One turn moves every row onto another: examples first, then more rows asked
Q_780: [  1  -7  -4   9  -8   2  -1  -9 -28   7   3  -7  -3  14   1  -6   4 -29
 -11   0  -5  -9   9  15  17 -13   5 -11   4   8]
Q_554: [  0  -5  -2  11  -3   6  -1 -10 -26   7   6  -9  -2  16   3  -9   7 -29
  -9  -9  -2   7  10  13  15  -8   3 -11   7   8]
Q_51: [-10   5   2  -2  -6   0   0   7  -6   6  16  -8 -13  -2  -8   7  16   2
 -11  -8  -6 -19   9  13   6   7  -2  20   3   0]
Q_306: [-11   6   3  -5  -7  -5   6   6  -8   9  14  -2  -8  -4  -2   5  15   6
  -9   1  -9 -24   5  12   3   3   2  21  -3   7]
Q_77: [ -8   1  -3  -2   0  -7  -6 -11   7  24  -1   3  13   4  12  -4 -10 -20
 -14  -1  -3  22  -7 -11   7 -22   4 -11   3  -9]
Q_528: [ 11   5  -3  -7   5  20  19   3  -9   0   0   3  15 -10  11  19  -3  -8
   9  10   9   0  -4  -2 -10  15  -7   3   0   8]
Q_797: [  4   5   1 -13   7  14  10   0  -8   2  -3   0   7 -19   5  12  -1  -4
   5  12   9   3  -7   3 -18  17  -5  14   7  15]
Q_517: [-11   7  -3  -9  -6  -7   1   0  -4  10  16  -5  -6  -7   2  12  14   3
 -11  -6  -6 -26   0   5   9   6   0  20  -3   7]
Q_437: [ -9   3   3   3   1  -8  -5  -5  14  22   4   5  12   3   5  -7 -10 -24
 -10   5  -2  18  -1  -3   7 -26   5 -13   2  -9]
Q_905: [ -4   8  -1  -1   0  -6 -10  -4   8  21  -2   0  12   8   9  -4 -13 -21
 -11  -3  -7  22  -2  -9   3 -29   4  -7   4  -6]
Q_187: [  3   0  -5   8   3   1 -10  -9 -33   8   0 -21  -8  10  -2  -8   3 -26
  -3  -3  -6  -4  11   3  16  -6   0 -12   5   6]
Q_971: [ 15 -10  16   1   7 -20  17  -4   6   2   0  -6   5  -7  -4   3   3   1
  22  14  -3  14  -6 -12  -5 -13   2 -15   6  -9]
Q_214: [  3   0  -3  10  -1   1  -3 -10 -34  13   0 -12  -2  14   0   0   3 -22
  -7  -9  -4  -9  13   7  14 -14   5  -9   7   4]
Q_62: [ 10   6  -6 -13   7   5  21  -7 -14  -1  -3   1  12 -15  11  12  -6  -1
   5  12   9  -3 -12  -5 -11  14  -3   8   4  17]
Q_217: [  7   1   7 -12   8   8  16   0 -13   2  -3   5  11 -18   8   8 -10   1
   5  16   9  -3 -10  -1 -17  13  -2  10   4  15]
Q_360: [  3  -8  -9  13  -4  -7   0 -12 -29  12   3 -10  -4  10   1  -2   5 -26
 -11  -9  -4  -7   8   8  21  -9   3 -12   4   6]
Q_205: [-13  17   0  -5   4   6   1   8  -3  16  21  -9 -10  -2  -2  12  17   5
  -3  -4  -6 -21   1   4   8   4  -1  10  -1   5]
Q_52: [ -3   7  -4   2   4  -6 -15   2   9  15  -2   4  10   6   9 -10 -12 -22
 -14   1  -4  22   2 -16   0 -14   3  -4   6 -10]
Q_428: [ -9   7   3  -7   2   0   1   4  -4  17  16  -6  -6  -2   1  13  16   1
  -6  -7  -6 -28   8   7   4   7   5  19  -2   1]
Q_603: [ 22  -4  13   1   9 -15  17   4   3  -1   2 -10   7  -8  -7   1  12   1
  19  12   4  17  -5 -13  -6  -8  -1 -10  13  -3]
Q_510: [ -6   3   7  -3   1  -3  -7  -3  17  17   2  -3  17   2   5 -10  -4 -16
  -9   1  -1  26   2  -7   9 -23   1 -11   4 -11]
Q_458: [ 16  -7   8  -1   5 -26  19  -6   4   2   4 -11  10  -6  -2   8   7   3
  17  11  -1  14  -9 -20  -2 -14  -3  -6   4 -11]
Q_677: [ 23  -4   8  -2   5 -23  16   0   9   1   0  -9   6  -2  -5   5   4  -3
  22  10  -7  14  -4 -14  -6 -15  -2  -5   3  -7]
Q_289: [ 18  -8   8   5   4 -19  12   2   5  -4   2  -4   5   0   2   9  17  -5
  21   8  -7  19  -1 -18  -8  -8   2  -3   3 -13]
Q_155: [ 16   4  -3 -13   9   9  19  -2  -6   3  -1   3  11 -12   9  13  -7  -7
  11   9   6  -5  -8   0 -16  19  -1   8   3  14]

Q_428 turns into Q_677
Q_510 turns into Q_51
Now these:
Q_971 turns into Q_780
Q_62 turns into Q_77
Q_289 turns into Q_187

One turn moves every row onto another: examples first, then more rows asked
Q_779: [ 23  -5  -8  -8 -21 -11  13  -6  12   2   8  36   0   1  21 -26  11   0
   6  23]
Q_481: [ -4 -19   6 -45  -7 -18  -2   1  11 -12   1  24 -15  -3  24  -8  22 -10
   7  12]
Q_434: [ 12   5  -9  -2 -25 -12   6  -2   8  -5   6  36   0  10  19 -14  11  -2
  14  21]
Q_982: [  2 -27   5 -24   7 -13  -7  -3  17  -8   0  15 -20  20  10 -13  11   7
 -12  23]
Q_299: [  1 -16   5 -42  -6 -21  -2   4  12 -13   0  20 -16  -9  25  -7  23 -14
   9  11]
Q_923: [ 33   3  -4 -18  -8 -11  11  -4  29  -7   5  31  -2  -5  32 -22  10  18
   7  25]
Q_742: [ -2  -1  -9 -19  25  -4  -7 -11  20   9   6  29  -7  16  18 -20   1 -10
   1  18]
Q_36: [ 14  18  -6 -12 -14 -10   0  -1  22 -15   3  35   2  12  30  -5  10  17
  17  23]
Q_173: [ 14 -27   4 -14   9 -20  -9   8  15  -9  -4  13 -21   8   6 -14  12  -4
  -6  22]
Q_252: [  2 -12   2 -41  -6 -18   0   6  10 -11   3  16 -12 -10  29  -7  23 -16
   5   8]
Q_64: [  2  -8  -9 -15   8  -8  -7  11   7  -5   6   0  -7  16  20  -6  14  -6
 -17  11]
Q_918: [  7   4   7 -23  -4  -9 -23   7  -1  -6 -19  25   0   5  18 -18  36   3
   0  32]
Q_801: [ -5 -16   2 -47  -8 -15   1   0   9  -8   4  22 -10  -2  27  -9  23  -9
   2  10]
Q_977: [  7  13  -4  -3 -20  -9   6 -10  16 -15   4  27  -8  12  28  -7  11   3
  17  19]
Q_147: [ 31   4 -10 -15 -13 -13   7   6  18  -1   7  39   7  -2  25 -22  11  12
   7  25]
Q_49: [ 13  -8  13 -19  13   6   2  -5  24  -1   3  16 -20  28   9 -21  24   2
  18  20]
Q_786: [ 18  -1   8 -32   3  -3 -11  -2   8  -1 -15  16  -2  -4  28 -28  36   9
 -11  32]
Q_465: [ 24  -4   2 -12  12   5   4  10  14   9   7  10  -9  15  10 -25  26 -12
  12  14]
Q_239: [ 20   0   6 -40   9  -3 -13  -1  18  -5   3  28   6  -3  29  -7  16  30
   5  14]
Q_287: [ 26  -3  -4 -12 -15  -8  19 -16  22  -4   7  25  -8  -2  30 -26  10   7
   4  23]
Q_55: [  8   1  -9 -11  28  -9  -7  -5  21   6   3  23 -12   5  19 -20   1 -18
   5  17]
Q_294: [ -5 -15  -3 -25   7  -6  -5  -1  12  -5   5   7 -11  25  19  -8  12   5
 -19  16]
Q_727: [  1  -5  -4 -17  26  -8  -8 -12  23   6   3  32 -13  15  15 -19   1 -10
   6  21]
Q_606: [ 12   2  -1 -15   8  10   2   8  10   9  10  12  -4  27  11 -20  26  -8
  10  12]
Q_551: [ 26  -9  10 -14  15   2   4   3  23   2   3  11 -20  15   8 -26  24  -6
  17  19]
Q_241: [ 26  -7   7 -37   7  -8 -14   4  16  -3   1  36   6  -7  21 -11  17  27
   8  17]
Q_660: [ 13   7  10 -29   5  -4 -14  -3  11 -10 -18  10  -8  -1  33 -19  36   8
  -7  30]
Q_251: [ -2 -13  -1 -45  -7 -14   2   3   8  -8   5  17  -8  -6  30  -8  23 -13
   1   7]
Q_157: [  6  10  10 -23   1  -7 -21   1   6 -13 -20  15  -6   5  27 -13  36   6
   1  30]
Q_497: [  7  -4  -4 -13  28 -11  -9  -8  23   3   1  29 -16   8  15 -19   1 -15
   9  20]
Q_448: [ 14 -15  -5  -8   9 -17  -9  17   9  -7   0   3 -13   5  12  -9  14 -12
  -9  15]
Q_692: [ 22  13  -1 -17  -8  -9   6  -8  31 -16   2  29  -6   4  35 -12  10  21
  13  25]
Q_804: [ 15   8  -1  -9 -14  -7  14 -19  25 -14   5  20 -13   5  35 -15  10   8
  10  21]
Q_550: [ 19  12 -12 -12 -18 -12   0   7  14  -6   6  41   9   8  24 -12  12  11
  12  23]
Q_508: [  4   2 -12 -15  27  -5  -5  -6  19   9   6  23  -7  10  21 -19   1 -16
   1  16]
Q_893: [ 18   9   3 -34   9  -3 -16   5  15  -8   3  23   9  -2  31   0  17  24
   8   9]
Q_866: [ 27  -3   5 -30   6 -11 -19  13  12  -5   0  35   8  -9  18  -6  17  19
  14  15]
Q_886: [  5  -1   6 -20   8  10   1  -2  16   4   8  16 -10  35  11 -17  24   0
  14  15]
Q_38: [ 22   8   1 -28   7  -8 -20  14  10  -8   0  27  10  -7  24   0  18  17
  14  10]
Q_473: [ 14  -3   6 -29  -2  -7 -16   5   1   1 -16  26   2   1  20 -27  36   5
  -8  33]

Q_606 turns into Q_886
Q_660 turns into Q_786
Q_251 turns into Q_801
Now these:
Q_550 turns into Q_36
Q_982 turns into Q_173
Q_893 turns into Q_239
Q_287 turns into Q_779
Q_508 turns into Q_742

